Turns, then the turns between two rows, first turn first; the first pair answered:
C:
0.2; 9.6; -4.6; 5.1; -7.7; 3.3; -25.5; -15.9; 19.9; -3.6; -3.2; 11.0; -10.6; -5.3; -31.7; 17.0; 5.2 |-> -7.1; -16.5; -11.3; 31.6; -15.2; -12.0; 8.4; -17.6; 17.8; 1.5; -1.3; 2.9; 17.6; -7.4; 5.9; 6.1; 6.9
-3.9; 36.9; -5.8; -12.8; -6.5; 7.2; 2.1; 7.8; 6.9; 35.1; -2.6; -0.8; 11.2; -7.8; 10.0; 20.9; 18.3 |-> -11.5; 39.5; -3.0; 1.4; 4.5; -3.7; -5.2; 0.0; 8.5; 25.3; 6.2; 9.5; 2.4; -16.6; 6.5; 20.4; 24.4
14.3; 2.3; 2.8; -6.9; 12.6; 10.4; -25.2; 22.5; 8.7; 7.4; -8.8; -7.5; -11.9; -7.6; -24.3; 22.7; -3.0 |-> -4.6; -25.4; -1.5; 32.7; 20.3; -18.9; -2.3; 10.6; 11.3; 12.1; 1.0; -3.5; 4.8; -16.5; 6.0; 15.5; 4.7
6.5; -4.4; -7.8; -30.9; 21.0; -4.3; 4.2; 12.7; 14.6; 20.4; -6.3; -2.5; 11.9; 0.2; -13.9; 15.8; 9.0 |-> -8.7; -10.9; -5.9; -15.4; 31.5; -16.8; 4.5; 4.1; 13.8; 19.0; 3.2; 2.5; 8.9; -8.3; -13.5; 15.6; 19.1
S:
-4.6; 29.5; 2.1; 14.0; -12.0; 14.9; 0.1; -9.3; 2.5; 3.5; -3.2; 14.5; -11.2; -12.3; 22.1; 1.3; 0.9 |-> -4.1; 32.4; 3.3; 9.2; -10.8; 19.1; -5.5; -6.9; 5.5; 3.3; -4.8; 15.4; -12.8; -11.8; 14.8; 3.5; 5.4
-1.7; 6.8; 8.7; 2.9; 6.9; 0.4; 18.6; -17.8; 11.3; -3.4; 12.7; -3.2; 16.3; 6.5; 9.7; -18.3; -6.6 |-> -1.9; 8.0; 8.7; 5.6; 11.3; -0.1; 11.9; -23.3; 12.8; -12.1; 12.2; -1.1; 7.0; 2.0; 4.1; -16.8; -4.6
-9.4; 22.4; 1.2; 8.4; 10.7; -3.6; -16.9; -31.0; 3.1; -3.6; -0.6; 18.4; -33.6; -13.4; -6.9; 1.0; 0.9 |-> 1.3; 35.8; -2.6; -18.0; 11.0; 12.3; -25.6; -16.8; 2.2; 12.5; -2.1; 4.0; -21.7; -10.0; -16.2; 10.8; 3.7
E:
-4.4; -54.6; 6.3; 50.1; -11.1; -2.3; 13.6; 13.5; -18.1; -17.0; -10.2; 0.3; -1.0; 31.7; 12.6; -19.1; -13.1 |-> -6.9; 27.4; -17.6; 13.5; -16.0; 5.2; 18.0; 14.0; -2.3; 53.0; -11.2; -14.5; 33.1; -14.9; 33.6; 22.2; 27.6
-9.9; 3.7; -4.0; 10.5; 10.8; -16.0; 9.0; 2.6; 3.6; 14.3; 5.1; -6.6; 31.4; -14.8; 17.7; 10.3; 9.5 |-> -15.0; -13.1; 8.5; 15.4; 26.7; -24.4; -7.8; 0.5; 3.7; -2.6; 11.0; -0.4; 8.0; -11.0; -7.3; 8.4; 9.6
4.1; -14.5; -24.1; -6.8; 4.6; -18.7; 7.9; 15.7; -0.8; 19.8; 5.9; -6.4; 44.7; 1.0; 21.5; -10.2; -0.4 |-> -3.7; -7.1; -17.2; -5.3; 31.0; -25.5; -23.6; 16.5; 4.5; 17.8; 19.4; -1.6; 25.3; -11.2; -10.8; -0.5; 6.5
Pairs:
Each pair is 2 to 3 turns apart.
-10.4; -7.5; -21.4; 18.8; 10.4; -20.8; 21.3; -11.3; -9.0; 30.2; 12.0; 5.6; 24.6; -13.0; 20.9; -1.6; 12.9 |-> -8.5; -34.2; -13.0; 38.2; 22.4; -25.6; 1.0; -5.4; -12.7; 1.0; 15.5; 7.3; 11.0; 0.4; -2.1; -9.8; 2.3
C, E, C
2.7; 33.9; 10.0; 9.5; 4.4; -14.4; 10.7; -2.3; -0.7; -7.2; 0.0; 35.3; -25.6; -20.3; 12.6; -7.7; 23.2 |-> 15.9; -14.5; 8.9; 13.2; -19.6; -13.3; 26.6; 15.0; -11.3; -26.4; -8.1; 22.3; -6.7; 9.3; 23.2; -22.7; -4.9
S, E, C
-0.2; 31.6; -1.7; -22.6; -32.2; 28.2; 10.6; 4.8; 3.5; 15.3; -13.3; 5.0; 24.0; 0.6; 19.8; 16.4; 24.3 |-> -3.7; 38.1; 11.6; -15.0; -17.3; 29.8; -14.2; -7.6; 1.6; -6.7; -1.5; 27.7; -19.9; -7.7; -12.7; 13.2; 26.7
S, C
29.4; -10.6; -13.1; -10.8; -20.7; 19.8; 6.5; 12.2; -1.2; -25.4; -2.8; 5.8; 9.5; 42.6; 26.8; -29.2; -19.6 |-> -2.8; -22.9; -9.5; 31.6; 21.8; -14.8; -9.9; -12.3; 2.4; -36.4; 28.7; 24.6; -11.3; 14.9; 12.8; -25.9; 3.6
E, C, E
30.2; -33.4; -0.3; -20.1; -27.6; 13.3; 10.1; 25.0; -5.3; -2.5; -19.5; -33.1; 30.8; 29.3; 3.3; -10.0; -20.3 |-> 23.2; -32.3; 4.0; -0.8; -40.6; 12.2; 24.3; 9.6; -11.6; -15.5; -27.1; -3.5; 14.8; 32.9; 16.6; -23.6; -25.8
C, E
17.3; 16.7; 5.9; -24.4; -29.3; 44.1; 8.4; 20.1; 2.5; -3.3; -33.4; -18.2; -17.1; 22.1; -11.5; 9.5; -9.6 |-> -34.1; -15.0; 7.1; 52.0; 28.1; -16.4; 5.0; -12.7; 8.6; -5.1; 5.6; 12.7; -27.7; -20.2; -2.0; 6.6; 24.2
E, C
-0.2; 8.4; -12.5; -4.5; -28.6; 42.4; -17.6; -2.2; 9.3; -1.8; 7.0; -17.5; 7.4; 15.0; -0.8; -5.2; -9.9 |-> -15.3; 10.5; -12.8; 8.6; -2.9; 30.5; -36.2; -10.6; 8.3; 2.2; 24.8; -12.0; -2.1; 0.1; -16.8; 0.3; 7.7
C, S
-14.3; 1.9; -12.8; 37.8; -5.1; -4.5; 24.5; -7.8; 0.4; 16.2; 3.2; -6.6; 20.2; -14.5; 24.2; 0.5; 6.2 |-> -16.9; 22.2; -1.3; 30.4; 17.2; -1.9; -4.0; -15.9; 1.8; 8.1; 16.0; 8.8; -17.0; -22.7; -17.5; 11.5; 17.8
C, C
0.3; -48.7; 1.6; 7.4; -13.7; -5.7; 13.3; 6.0; -17.1; -11.7; -21.5; -37.6; 13.9; 44.2; 13.6; 6.4; -16.2 |-> -14.6; -52.5; -2.8; 18.6; 21.9; -28.8; 0.5; 8.4; -10.9; -2.7; 1.4; -36.9; 18.8; 27.7; 7.2; 18.8; -3.1
E, E, C
9.4; 16.0; 6.4; 0.1; -9.0; -8.2; 14.2; -15.8; -5.0; 10.1; -7.8; 8.8; -0.2; -2.6; 38.5; -18.7; 7.3 |-> 23.3; 31.5; 8.6; -30.6; -0.5; 0.7; -14.9; 1.4; -3.0; 15.3; -5.3; -0.5; -10.2; -0.8; 6.7; -1.8; 10.3
E, C, C
-8.9; -20.3; -5.9; 26.3; 7.4; -16.1; -14.3; -0.8; -0.3; -25.5; 5.7; 8.0; 4.3; -3.2; -8.9; -3.3; 10.5 |-> 3.4; -4.2; -3.1; -2.7; 1.8; 3.8; -24.9; 4.3; 0.0; -27.3; 1.3; 1.6; -14.1; 6.2; -34.4; 2.3; 8.0
C, C
-9.8; -41.9; -5.2; 25.0; 16.7; -7.6; -25.2; 28.7; 10.9; 10.1; 16.0; -18.5; 11.8; 2.9; -22.2; 8.7; 7.0 |-> -4.9; -19.9; -16.3; 6.5; -3.7; 2.1; -7.6; 35.9; 14.6; 35.4; 6.3; -25.8; 41.6; -0.2; 3.2; 16.4; 12.3
C, S, E
12.0; -15.7; 4.3; -13.1; -19.9; -1.9; 32.8; -3.0; -16.0; -11.5; -7.8; 18.2; -14.2; 7.2; 21.7; -19.5; -19.6 |-> -4.4; 15.5; 9.4; -5.4; -0.4; -4.0; 12.4; -15.5; -7.7; -1.5; 3.7; 36.5; -37.6; -16.2; 8.6; -7.1; -6.0
C, E, C
-34.9; -33.3; 19.3; 22.7; 34.1; -32.3; -13.0; -9.9; 15.3; -8.9; 6.7; 17.6; 2.6; 12.5; 5.5; -16.8; -3.5 |-> -14.9; -2.1; 24.0; -17.8; 28.4; -4.2; -37.8; 2.2; 21.3; -12.0; -1.7; 13.6; -21.3; 25.9; -33.2; -8.6; -13.9
C, C
